A single turn carries every row of the set below to another of its rows. Some are shown first; where does it send the rows asked next?
paze: [ -1  -1   0   2 -19  19 -36  -7  23   2   0   6   6 -16 -10  13  18  -3
  12   1   7   2   3  -5  -6   9  -9   4  21   3  -2  -3 -32   0 -18]
nimek: [  3   2 -14   2  14  -1 -14   0  -7 -25   2 -12 -10 -14  -3  16 -13  -3
 -12  -3  32  13  -3 -18   7   3   1   5  14  -1  -1 -17 -19  13  -4]
Pifar: [ -2  -2 -11   1  -8   8 -18  -2  -9 -11   5 -25 -10 -23  -9  28 -11   5
  10   4  13   7  -4 -18   2  -5   7  15  22   1   9 -14 -24  -8  12]
Budo: [ -6   6 -19   7   7  -3  -9 -14  -5 -21  -1  -2  -7 -15   3  13  -6  -2
 -13   6  33  15   0 -16   2  13   2  11  12  -2  -6  -6 -17  11  -2]
zitov: [  5   0  -9 -33 -17  26  -2 -12   3  12  -1  11 -12  -8  12   8   1  -4
  16  -8  -8  12  13 -14   3 -14  -5  -1  -7 -10  -1 -13  -5   5  -2]
Lerap: [ -6 -17   5 -12  -8   6 -27  -2  23  -8  10   7   5 -17 -12  23   2   1
 -12  -9   1   9   5 -18  -6   3 -20  18  19 -16   8 -19 -28   5   4]
fifir: [  4  10 -14   5  12   6  -7  -6  -6 -23  -3 -11  -8 -21   2  18 -12  -5
  -8   8  30  17  -7 -13   2   1 -11  15   8   1  -1 -10 -23  16   3]
Sokel: [  3   1  -9   8   0  10 -20   1 -13 -13   4 -17  -6 -20  -4  23 -17   6
   2   1  13   6  -1 -16  11  -7   9  16  17   5  15 -11 -29  -5  15]
Bizig: [  1  -7  -2  -5 -16  18 -37  -4  17  -6   7   9   2 -18  -9   6  18   0
  11   3   3  -2   1  -5  -5   7 -12   7  20   3  -4  -1 -35   0 -17]
fivas: [  7 -15  -4 -17 -10  18 -11 -11  21  18  -1   7  10  -9   7   8  -4  -4
  15  -2  -7   5  22  15 -13 -13   5   8  -9  -2  -2  -6  -1  -6  -6]
Poze: [  2  10 -16  17  14   4  -9   2  -9 -22   1  -4  -2 -20   0  13 -12   4
 -14   3  27  11   4  -7   3   5   3   8  16   6  -3 -11 -20  10   2]
tapaz: [  7   8  -9  27   1   5 -14  -1  -4 -11   7 -20  -2 -33  -6  19  -6   8
   0   5  12  -4   3   7  -7   3   7   7   3  13   3 -10 -27  -1  -1]
sabin: [ -2   5 -15   7   9  -2  -8   2  -4 -23   0  -9  -7 -19   0  17 -15   0
 -13   9  31  20  -3  -9   0   4   1   8  22   0  -6 -14 -15   7  -5]
zod: [  3  11  -5  22  -2  -1 -21  -9   3  -4   3 -18  -8 -36  -7  12  -2   5
  -3  10  12  -3  -2   3 -14   7   1   6  -8   5   1  -7 -26   1 -13]
savu: [ -1 -16 -16  -4 -18   5 -12  -7  20  -8   1   8  14 -14 -11  11  -1  -9
 -10  11  10   3  24  -7  15  21 -14   6  15  -2 -15   3 -20   8  -9]
Zemot: [  2  -9  -7 -39 -14  21  -9  -7  -5  15  -3   6  -5  -7   2   9   3   1
  14 -14  -5  15  25  -2   5 -15  -2   0  -1  -2   9  -6  -9  10  -8]
Gota: [  8  13 -15  20   0   2  -7 -11   0  -7  -1 -21  -4 -34  -6  20  -3   4
   0  10  22  -3  -1   5  -8   3 -10  12  -1   9  -5 -13 -29   9  -4]
nalo: [ -2  -4 -10   6  -7   7 -24 -10  -4  -5   2 -21 -13 -23  -8  23 -11   9
   7   3  16   2   1 -29   6  -3   2  19   6  -6  15 -14 -28  -3  15]
Vure: [  2   9 -11  23  -5   2 -14   2   2  -6   1 -22  -6 -36 -11  19  -7   6
   2  12  15  -1   3   6 -14   2   4   5   7   9  -6 -13 -21   1  -7]
div: [ 13  -5  -2 -19 -20  17   0 -15  20  18  -6   3  -2 -19  15   9  -1  -5
   1  -1  -6   7  15  14  -6 -12   2   1 -15 -15   1 -10  -5  -5  -5]
Rut: [ 14 -15  -2 -13 -13  19 -10 -16  23  12  -3   5  -2 -15  10  14   6  -8
   4   6 -10   6  28   9  -6 -14   1   1  -7  -4   7  -8  -1  -6 -15]
puf: [ 10  -4  -5 -26   4   6   3 -16   8  15   9  22  -1  -4  14   6   9   3
 -11  -6   4   8  15  16 -15  -4  -7  -2   0 -11   7 -18 -17   0  -7]
febig: [  9 -15   0 -23 -13  14  -7 -11  15  12  -7  -1   3 -17   8  10   3   2
   0 -10  -4  10  27  23  -9 -15   4   3 -11  -6   5  -4  -5   6 -10]
Rif: [  5   1 -12 -28  -7   9   7 -18   9   7   5  20  -7  -3  21   9  12   1
  -2  -9   7  11  12  10 -12  -7  -4  -1  -3 -16  -6 -23 -13   1 -10]
res: [  7   3 -11   4  -6  11 -17 -15  -9  -8  -1 -27  -6 -27  -7  27  -7   0
   7   8  19   6 -10 -12   3  -7  -3  20   9   1  12  -8 -31  -4  14]
Sukop: [ -2 -25   2 -13  -7   2 -26   0  23 -11   6  10   6 -13  -8  21  -1   8
 -12  -1   1   0   9 -14  -3  -1 -19  21  18 -14   3 -19 -30   4   4]
taku: [ -1 -14 -11   0 -14   6  -7  -6  27 -10   5   2  12 -12 -10  18   0 -10
  -9   6  14   9  28 -10  11  23 -16   6  13  -4  -6  -7 -23   8 -16]
kogi: [  8 -14 -17 -24   2  11   2 -11  14   7  10  20   1   1  11   2   3   1
   1  -6   7  13  25  16 -14  -7  -4   4   1 -12  -3 -21 -12  -6 -15]
noda: [  3  -1  -3 -32  -6  24  -6 -14  -2  10   2  18  -2   1  15  12   6  -2
  16  -8  -6   9  14 -13  -1  -7  -3  -2  -3   5   6  -5  -7  10   1]
ril: [  5  -2  -9   4 -10   9 -27  -5  -7 -10   4 -27  -6 -28 -12  25  -4  -1
   6  -4  15  -2  -6 -16   4  -4  10  10  11   3  10  -9 -23  -5  14]
Basi: [  8  -8 -14 -24   2   6   0 -18   9   5   8  23  -6  -7  11  10  16  -4
 -14  -3   2  15  25   9 -13  -8  -8  -1   7 -10   2 -19  -6  -3 -14]
fige: [  3  -8 -13 -32  -2  12  -1 -13   1   9  -1  16  -6  -4  10   6  14   7
  -5 -16  10  15  22  15  -9 -11  -3  -1   5 -11   3 -15 -14   9 -11]
nafiz: [ 15 -16  -2 -16 -11  25  -2 -11  20  18  -7   1   3 -13  11   5  -1  -2
   4   2  -5   5  27  10  -5 -10   0  -2 -14  -9  12  -4  -4  -2   2]
ladi: [ -1  -7 -11 -38  -5  16  -9  -8   0  12  12  18   1  -2   1   6  -4  -7
  17 -11 -10  15  17  -7  -5 -10  -5   8   2  -2   1 -10  -6  -3  -3]
Tif: [  7   7 -11  23  -2  -2 -15  -4   3  -6  -2 -20  -2 -31 -10  18  -3   4
  -4   5  25  -8   3   5  -8   5   3   0   2   9  -7 -17 -22   8  -8]
sipu: [  3  -5  -8 -32  -8  17 -16 -15   3  14   0  19  -7  -3   5  16   7  -6
  11  -4 -12  11  20 -15   0 -16  -7   2   7   0   6 -13  -1   2  -5]

sipu turns into Rut
Tif turns into nimek
Where do these go?
nafiz turns into puf
Rif turns into zitov
ladi turns into fivas
febig turns into fige
Vure turns into sabin
paze turns into taku
res turns into Gota
Sukop turns into Bizig
tapaz turns into Poze
nalo turns into zod

